In the data rows, the value 128 means zero.
Some points, one per row:
[119 122 155 136 120 161 185 170]
[147 135  91 141 143  93  40  79]
[106  56  86 127 142 146 102  62]
[121  98 197 128  60 175 136 251]
[143  89  84 147 132  98 159 155]
[145 162 158 115 149 138 109  94]
[114 144 178 116 117 148 155 172]
[133 150 130 126 134 105 152 162]
[135 174 200 108 143 150 149 150]
[130 100 122 135 101 120 145 183]
[ 89  84 136 121 122 123 159 129]
[154 178 129 117 150 111 148 160]
[ 95 134 160 114 113 158  96  98]
[171 124  51 146 182 109 165 114]
[ 92 100 124 135 121 113  76  71]
[ 74  81 178 115 110 177 115 134]
[192 203 163 114 138 145  99 178]
[188 225 132 113 156  81  99 116]
[113  98 111 146 121 115 140 105]
[138 162 129 106 154 110  98  73]
[154 194 191  90 122 140 153 220]
[134 120 138 119 127 132 130 134]
[125 169 174 122 119 157  92 158]
[ 77 170 195 101  95 153  73  85]
[154 112  89 139 140 123 124  98]
[127 173 157 106 117 129  93 118]
[108 172 163 110 134 103  72  88]
[ 81  77 142 132  92 140 107 112]
[173 116 104 147 144 124 168 132]
[138 106 130 104 150 153 123 149]
[115  84 104 134 121 155 133 116]
[ 84 120 188 111 115 173 130 151]
[141  55  90 121 154 135 150 143]
[122  98 107 113 132 123 112 124]
[117 150 127 107 149 161  97  94]
[123 144 135 103 155 133 125 120]
[162 145  99 150 146  88 194 198]
[ 99 120 140 117 110 153 109  98]
[113 112 118 135 131 125 147 148]
[112 162 155 121 144 119 118 130]
[112  19  34 151 149 112 106  79]
[145 178 114 112 149 102  97 114]
[ 86 130 142 126 122 150 114 121]
[148 147 136 134 125 118 165 170]
[141 129 163 123 121 165 149 119]
[ 92 168 180 120  95 155 110 105]
[128  87  76 151 136  88 180 162]
[140 133 118 136 130 126 185 166]
[ 97 155 146 103 138  95 134 157]
[152 119 105 134 141  77 130 133]
[ 80  87 145 126 120 159 134 117]
[148 124  49 164 157  80 123  95]
[134 132  83 127 151  83  99  97]
[123  96 131 129 106 148 184 203]
Then 34 other points, each followed by its number:
[115  46 127 131 109 160 151 150] 0
[128  93 110 138 126 159 149 122] 1
[132 231 197  90 127 121  77 127] 2
[155 187 121 131 134  95 119 117] 3
[148 133 147 112 121 126 122 140] 4
[112  68 122 158 118 147 146  93] 5
[ 83  49 124 142  87 166 110  87] 6
[126 101 124 138 123 148 115  97] 7
[115 134 121 128 110  75  59 106] 8
[153  85  90 152 114 123 180 128] 9
[115 168 157 105 119 109  76 106] 10
[116  69  97 139 113  95 102  66] 11
[144  93  61 154 126  55 106  98] 12
[126 123 157 124 101 149 119 103] 13
[151 170 151 105 145 175 175 146] 14
[134 123  97 138 150 116 113  89] 15
[169 119 142 132 119 144 123 172] 16
[177 141  41 166 169  55 157 121] 17
[160 144 111 135 142  99 150 146] 18
[ 88  28 122 148 107 169 156 172] 19
[119  88  99 132 141 117 164 150] 20
[141 138  85 120 159  98  78  47] 21
[140 192 171  96 137 163 110 151] 22
[ 94 141 190 101 109 159  93  98] 23
[148 159 140 114 120 125 104 128] 24
[125 180 181 104 120 144 104 126] 25
[ 69 152 178 122  83 173  61  58] 26
[ 87 165 184  91 117 159  88 133] 27
[128 136 152 113 103 150 133 149] 28
[139 226 168  90 142  96  42  56] 29
[147 139 135 136 106 130 145 151] 30
[152 167 131 125 111  95 158 182] 31
[ 90 102  96 138 114  76  72  92] 32
[157 114 109 116 128 107 115 154] 33
Which of these numbered points is nearest to each point below, ignoring the 3 directions in which the first points spread most? Its number follows each.
[152  29  11 181 148  76 185 136] > 18
[121 174 148 107 127 124  39  56] > 24
[149  78  59 139 156  83 106 106] > 33
[214 174  77 143 163  86 150 102] > 9
[135 163 154 125 134 147 152 152] > 15
[154 190 132 130 136 101 120 121] > 3
[108 134 165 127  86 158  44  80] > 6
[ 95 128 192 107 114 168 147 144] > 23
[184 107 112 134 124 127  96 144] > 16
[103 113 129 124 104  92  88 135] > 8
[105  95 161 125  62 205  15  82] > 16
[149 219 188 106  93 135  42 122] > 24
[203 133 110 132 115 127  66 144] > 16
[119 139 151 110 158 182 142 119] > 14
[ 91  81 131 131 106 155 110 107] > 25
[110 122 146 123 100 141 111 100] > 30
[203 125  91 136 119 119  50 120] > 16
[133 212 166 114 140 134 107 104] > 15
Here are 34 other points, each followed by its number:
[121 130 141 124 158 112 164 118] 0
[140  94  92 144 123 117 168 172] 1
[150 121  95 134 155 105 142 127] 2
[170 147 105 132 146 122 150 138] 3
[120  50  62 173 115 115 126  75] 4
[170 123  91 145 159 114 173 147] 5
[148 166 123 145 145 122 193 183] 6
[179 133 108 142 145 114 176 151] 7
[103 144 156 104 132 190 121 124] 8
[138 140 129 132 128 128 149 161] 9
[173 180  91 144 134  86 152 139] 10
[124 170 115 117 201  78 164 145] 11
[117  47  85 153 126 163 145 111] 12
[150 215 129 112 168 123  70  89] 13
[139 126 117 145 149 106 152 131] 14
[ 87 104 157 115 124 154 133 100] 15
[ 88 185 213 105  85 170 124 137] 16
[133 112 161 151 118 147 194 167] 17
[156 196 113 124 198 123 130 104] 18
[193  88  85 158 114  78 218 200] 19
[146 167 126 121 108 119  94 107] 20
[145 109 152 129 100 119 186 189] 21
[146  93  68 157 135 102 176 128] 22
[110  63  41 168 117  93 135  98] 23
[147 185 145 132 145 133 163 173] 24
[106 130 142 128 121 135 140 145] 25
[147  90  83 146 141  90 150 104] 26
[158 172 158 128  84 134  72 136] 27
[104 165 141 130 117 110 110 136] 28
[119  94 124 140 110 166 179 176] 29
[181 201  82 149 176  92 109  57] 30
[143 124 111 146 103 119 136 139] 31
[101  77 110 128 128 127 128  93] 32
[117 109 137 134 138 137 159 161] 33
The same question for these:
[101 121 137 119 123 131  69 111] > 1
[136 174 162 122 114 113  89  87] > 21
[173 223 122 137 153 107 140 109] > 30
[120 159 169 117 108 151 135 160] > 9
[130 112 107 153 128 135 211 176] > 6
[111  80  92 152 146 126 165 130] > 24
[105  93 115 127 113 127 129 136] > 1
[148 193 127 117 144  85  69  78] > 1
[122  87 128 134 116 133 142 134] > 26
[ 92 149 167 123 122 169 160 161] > 6
[169 173 121 138 112  94 149 169] > 31
[136 157 117 113 131 106  58  91] > 1
[122 155 141 126 183 107 235 234] > 11
[180 171  99 112 160 140 162 157] > 8
[ 99 106 132 138 108 143 171 155] > 16
[144 112  99 144 117  71 141 130] > 21
[122 147 150 122 115 115 170 208] > 28
[132 159 148 115 143 145 140 139] > 5
